One turn or mirror swaps these rows in pairs. Which row does each one swap with?
K753: [-9.3, 19.8, -1.7, -7.8, 34.0, 9.9, 3.0, 9.1, -1.8, 5.6, -18.6, -11.5, -3.1, -6.6, 1.2, -19.4, -20.5, 31.9, -6.0, -2.0, -16.6]
K568: [-7.8, 2.3, -23.2, 0.7, 23.3, 13.2, -18.4, 4.1, 0.8, -8.2, 28.3, -1.1, 10.8, 2.8, -9.4, -2.3, -6.2, 21.9, -13.9, 10.1, -18.1]
K544: [7.8, 27.9, -8.6, 9.0, -0.4, 11.5, -19.6, -14.8, -6.8, 13.9, -9.3, 2.9, -2.0, 4.0, -2.8, -15.2, -1.8, 19.2, -3.8, 6.4, -1.8]
K99: [-9.1, -0.7, -22.7, 9.9, 25.7, 9.9, -17.7, -6.9, 3.8, -5.0, 23.4, -0.3, 12.9, 12.1, -17.0, -4.0, -6.4, 18.1, -14.2, 9.8, -26.1]
K52: [-6.4, 3.2, -7.2, -7.3, 19.5, 47.5, -18.7, 0.0, -7.7, -7.1, -11.5, -4.1, 6.7, 6.7, -8.5, 3.7, -12.8, 0.9, -3.4, 24.9, -17.8]
K600: [-16.3, 7.7, -13.9, 10.8, 19.7, 1.6, -13.6, 6.7, -19.9, -4.7, -7.0, -12.1, 24.8, -5.0, 18.4, -7.3, -24.0, 0.9, -8.0, -28.9, -5.2]
K546: [-12.4, 14.7, -24.7, 13.9, 9.4, 3.0, -23.4, -6.2, -19.7, -8.5, -19.6, -2.5, 8.6, -10.2, 11.4, -10.0, -7.1, 4.2, 5.2, -3.9, 11.1]
K509: [-5.3, 10.4, 8.7, 3.3, 34.6, 7.2, -1.4, -5.6, 7.0, 10.7, -13.9, -17.3, -7.3, 8.5, -10.5, -13.5, -17.9, 29.8, -13.5, -12.7, -6.3]
K981: [9.0, -1.7, -6.7, 9.8, 10.6, 20.8, 0.6, 3.7, 16.5, -8.8, 18.8, -25.8, 0.1, 2.4, -8.7, 0.0, -8.1, -4.5, 13.1, -15.7, -35.0]
K741: [-15.4, 18.2, -20.6, 14.2, 9.9, 3.0, -25.3, -4.9, -13.5, -3.3, -21.4, -2.0, 10.3, -13.8, 10.7, -11.5, -8.2, 8.2, 1.1, 0.8, 13.1]
K608: [-5.7, -7.1, 15.7, 11.4, 4.0, -7.8, -3.5, -7.8, 7.5, -8.8, -14.9, -22.8, 7.7, -14.0, -4.2, -7.9, -10.3, 1.3, 11.8, -15.3, 1.5]
K229: [-17.4, -21.4, -19.9, 8.6, 8.2, 25.1, -6.5, -17.8, 21.2, -7.5, -10.7, -15.9, 26.7, -10.4, 7.7, -6.7, 3.3, 12.0, 1.7, -13.5, -21.7]
K284: [-6.5, -15.1, -12.5, -9.4, 32.5, 31.6, 13.3, -12.5, 10.1, 0.1, -0.1, -20.9, 18.1, -1.4, -4.6, 10.3, -13.4, -12.4, 3.8, 3.3, -7.9]
K454: [16.0, 14.7, -2.9, 10.9, 10.5, 13.3, -2.4, -13.2, -1.8, 1.3, -20.3, -18.4, 22.1, 4.1, 21.5, -2.2, -1.3, -13.8, 8.8, -21.0, -15.8]
K214: [-7.3, -0.5, -21.2, 5.3, 22.8, 16.0, -19.9, -4.7, 8.2, -4.3, 23.2, -4.9, 11.5, 9.1, -17.3, -0.6, -4.0, 24.6, -12.6, 13.2, -18.2]
K107: [-1.4, 9.6, -8.4, 12.8, 15.4, 7.3, 15.0, -24.0, 7.2, 9.0, -14.2, -16.4, 3.1, 4.5, 1.7, -14.7, -20.4, 8.3, -5.2, -36.4, -9.8]
K324: [-0.6, 8.7, -6.4, 14.8, 12.0, 7.4, 18.0, -18.4, 7.5, 9.1, -16.7, -12.0, -0.6, 7.3, 0.2, -14.1, -18.2, 10.7, -5.9, -32.3, -6.6]
K31: [-1.1, -6.4, -5.2, -8.3, 25.9, 52.5, -14.0, -4.1, 1.7, -6.3, -14.1, -7.8, 10.0, 5.9, -0.9, -0.8, -3.9, 0.8, -7.4, 19.5, -11.6]
K980: [6.7, 21.8, -6.4, 16.0, -0.4, 15.1, -19.0, -19.9, 3.9, 15.5, -9.2, -4.0, 5.6, 7.9, -10.1, -25.5, 1.9, 17.2, -1.2, 4.1, -7.6]
K405: [-7.8, 3.9, -4.8, -7.1, 20.7, 45.3, -5.7, -10.3, 0.1, 8.5, -7.4, -5.5, -6.7, -13.1, 21.9, -12.6, -19.3, 23.4, -5.2, 2.5, -11.3]
K499: [-7.1, -4.5, -5.5, 16.1, -8.2, 13.3, 1.8, -5.4, 6.1, -18.6, 12.5, -24.6, 7.0, -8.0, -2.4, -0.9, -16.7, -6.4, 8.3, -18.7, -31.2]
K211: [-10.0, 11.7, -6.5, -4.4, 15.2, 41.0, -19.6, 4.5, -5.9, -5.7, -8.7, -4.2, 8.9, 5.3, -11.3, 4.2, -12.3, -2.3, 2.9, 28.1, -15.3]
K98: [10.1, -3.9, -13.7, 6.7, 30.1, 23.9, -18.2, 1.1, 16.6, -4.3, 18.8, -10.0, 4.2, 0.9, -1.4, 3.7, 9.9, 6.5, -3.1, -14.7, -34.6]
K182: [10.1, 25.7, -0.8, 9.4, -0.8, 14.3, -22.1, -16.9, -6.3, 11.0, -9.3, -2.2, -3.6, 8.8, 0.5, -16.1, 2.2, 20.0, -2.8, 4.8, -4.5]
K278: [14.3, 15.6, -10.4, 6.8, 10.3, 11.9, 2.8, -14.6, 0.9, -1.7, -21.4, -19.2, 24.8, 1.4, 17.4, -1.6, -5.7, -12.6, 8.8, -24.0, -13.2]
K234: [-12.7, 11.7, 1.5, 7.9, 1.9, 5.9, -14.6, -6.4, -23.1, -28.4, -2.2, -12.8, 6.5, -7.5, 12.9, -20.4, -22.5, 4.1, -0.6, -12.8, -22.7]
K540: [-12.8, -3.2, 15.3, 20.2, -3.3, 4.5, 8.3, -6.7, 15.0, 4.8, -20.4, -2.8, 3.1, -12.3, -2.6, -14.8, -17.6, -3.6, 2.7, -0.8, -10.2]
K168: [10.3, 26.4, -5.6, 5.4, 17.2, 18.0, -4.2, -5.6, -3.6, 1.6, -17.8, -20.7, 26.8, 1.0, 24.3, -1.8, -6.6, -6.9, 16.6, -18.0, -12.4]
K831: [-8.0, -2.9, 4.9, 4.7, 22.8, 5.9, -7.7, -17.7, 6.7, 17.3, -18.9, -18.1, -6.5, 4.4, -13.6, -13.0, -16.4, 19.5, -15.1, -14.3, 5.8]
K675: [-1.8, 5.3, -20.1, 4.8, 46.1, 25.3, -5.5, 16.7, -7.9, -10.0, 1.3, -8.5, 20.8, -11.3, 12.3, -4.5, -3.1, -1.9, 0.4, 8.3, -2.3]
K590: [-20.3, 20.9, -1.7, 1.1, 9.7, 5.4, -19.1, -13.5, -24.8, -16.9, -0.1, -12.7, 1.1, -8.9, 9.3, -13.2, -21.5, 7.0, 9.1, -17.9, -25.5]
K822: [-9.3, -4.4, -7.0, 5.1, -0.8, 14.3, 4.3, -5.0, 10.3, -20.0, 8.3, -31.4, 4.9, -8.4, 2.3, -6.2, -12.4, -6.0, 13.4, -21.3, -34.4]
K97: [13.3, -5.3, -11.6, 6.2, 20.2, 21.6, -7.2, 5.3, 19.4, -6.2, 17.1, -17.7, 4.6, -4.2, -9.4, 6.4, 2.2, -3.1, 2.1, -16.7, -37.0]
K640: [-15.9, -9.6, -18.6, 16.5, 11.9, 15.0, -17.5, -15.5, 15.4, -8.3, -8.2, -5.8, 23.2, -12.1, 5.2, -2.4, 16.3, 7.5, -2.6, -19.4, -30.1]
K559: [-15.3, -6.1, -0.9, 9.3, 9.0, 4.6, -9.9, -23.9, 8.7, 14.8, -15.3, -13.3, -8.1, -2.6, -15.6, -12.1, -16.9, 14.2, -1.6, -11.9, 13.3]
K500: [-20.4, 3.8, -14.7, -2.0, 22.3, 38.1, -11.0, -5.6, -6.4, 15.5, 4.2, 0.7, 1.3, -13.5, 20.1, -8.2, -11.4, 31.1, 0.0, -0.6, -17.0]
K131: [5.0, 30.4, 0.0, 5.4, 1.0, 12.1, -25.0, -15.9, -12.4, 8.5, -7.4, 5.1, -1.4, -1.4, 3.7, -6.4, -4.8, 16.4, -4.2, 4.1, 0.0]
K33: [10.7, 1.6, -10.4, 6.8, 15.8, 21.4, -2.9, 1.8, 20.2, -5.3, 18.7, -20.6, 5.2, 1.7, -12.6, 0.5, -6.5, -7.6, 5.0, -15.8, -38.6]
K968: [-2.4, -12.1, -13.6, -8.7, 36.0, 35.2, 8.9, -3.2, 3.0, 1.9, 5.1, -25.0, 21.6, -5.6, 0.9, 9.3, -12.5, -12.2, 3.7, 1.8, -8.2]
K355: [-29.0, 7.2, -1.3, 10.9, 3.5, 24.7, -10.7, 0.4, -9.4, 6.4, -6.5, 5.9, -4.7, -1.2, -2.6, -3.9, -19.7, 5.4, 5.0, 24.5, -23.4]
K436: [-4.0, -8.5, -9.6, -12.1, 33.1, 32.6, 12.8, -1.7, 6.2, -4.5, 1.9, -24.5, 16.1, -9.5, 1.9, 7.6, -10.7, -9.9, 6.2, 7.5, -1.2]
K827: [-8.2, -10.7, -7.8, -13.0, 26.1, 36.1, 0.4, -14.7, 1.7, 6.6, 7.4, -18.6, 13.8, -6.8, -2.4, 19.8, -11.0, -9.5, 4.2, 8.4, -1.3]
K775: [-0.6, -5.7, -15.0, 7.9, 37.2, 19.4, 0.4, -26.6, 17.6, -5.0, 1.0, -13.7, 1.8, 15.4, -24.0, -10.7, -0.7, 19.4, -4.7, -1.2, -15.4]
K626: [15.4, 9.9, -1.2, 11.2, 3.7, 10.6, 3.0, -20.5, 4.9, -1.6, -17.5, -16.3, 23.4, -0.1, 13.6, -5.5, -7.9, -13.4, -1.2, -26.4, -13.9]
K46: [-1.2, -4.8, -19.1, 5.8, 12.7, 15.9, -16.0, -0.7, 5.9, -8.5, 29.2, -3.4, 22.9, 7.5, -6.7, 2.6, -12.1, 16.4, -22.1, 4.0, -22.2]
K397: [-18.0, 4.9, 0.6, -8.2, 4.5, -7.1, -6.8, 5.9, 10.3, -6.6, 4.7, -18.9, 6.6, -3.2, -10.8, 2.2, -11.6, 22.7, 17.7, -11.4, -2.4]
K358: [-26.2, 9.3, 3.1, 11.4, 0.3, 28.0, -6.5, -4.0, -16.7, 1.8, -3.8, 0.9, -4.8, -2.2, -4.4, 6.2, -25.2, 3.7, 4.9, 19.8, -18.3]
K806: [-9.6, -8.9, -23.0, 8.3, 27.1, -2.9, -15.0, -13.1, 2.4, -2.9, -25.8, -19.1, 16.9, -17.2, -11.2, -24.4, -0.1, -7.3, 8.2, -7.0, -20.2]
K201: [-16.5, -11.4, -12.7, 5.3, 13.5, 12.3, -1.8, -7.1, -17.9, 15.0, -5.3, -3.5, 21.6, 6.1, -2.7, -24.2, -34.2, -11.9, 4.6, -0.8, -16.8]
K350: [-15.0, 9.8, 7.7, 10.4, 17.2, 2.5, -13.9, -9.2, -33.8, 4.2, -4.5, -1.0, 6.4, 3.4, 1.7, -21.6, -28.5, 7.5, -4.4, -7.7, -17.9]
K62: [-16.4, -1.8, 19.1, 20.4, 3.6, 3.6, 6.3, -14.8, 5.2, 7.4, -15.8, -2.6, -9.4, -11.4, -4.0, -4.3, -11.6, -3.3, 7.8, -2.8, -13.4]
K213: [-6.5, -6.0, -17.4, 12.4, 31.9, 0.7, -25.5, -1.7, -12.7, -6.6, -18.7, -21.5, 22.5, -13.5, 1.8, -18.2, -3.7, -12.6, -0.6, -9.1, -2.8]
K768: [-7.5, -2.0, -25.5, 6.5, 32.3, 15.0, -14.7, -4.9, 6.0, -6.2, 20.0, -5.8, 7.7, 5.3, -20.1, -3.9, 2.0, 22.0, -10.1, 13.5, -20.2]
K149: [-8.6, 0.1, -13.8, 9.0, 29.0, -2.4, -25.4, 6.6, -17.6, -2.9, -12.5, -19.2, 22.7, -8.7, 13.1, -10.0, -14.9, -2.1, -10.9, -21.4, -1.7]
K239: [-16.1, 7.6, -6.8, 3.7, 10.3, 38.2, -17.3, 5.1, -12.6, -6.2, -6.5, -1.4, 7.8, 9.9, -12.0, 2.7, -12.7, -2.2, 5.4, 27.0, -18.1]
K839: [-1.9, -10.2, -16.9, -6.5, 41.8, 34.4, 12.8, -0.2, 4.7, -6.3, 1.6, -23.2, 19.1, -3.1, 2.6, 4.9, -11.4, -6.8, 1.8, 8.0, -9.8]

K52 is swapped with K97
K350 is swapped with K608
K544 is swapped with K278
K46 is swapped with K827
K149 is swapped with K831
K98 is swapped with K31
K626 is swapped with K131
K559 is swapped with K600
K405 is swapped with K640
K33 is swapped with K211
K454 is swapped with K182
K436 is swapped with K99
K62 is swapped with K234
K509 is swapped with K213
K741 is swapped with K107

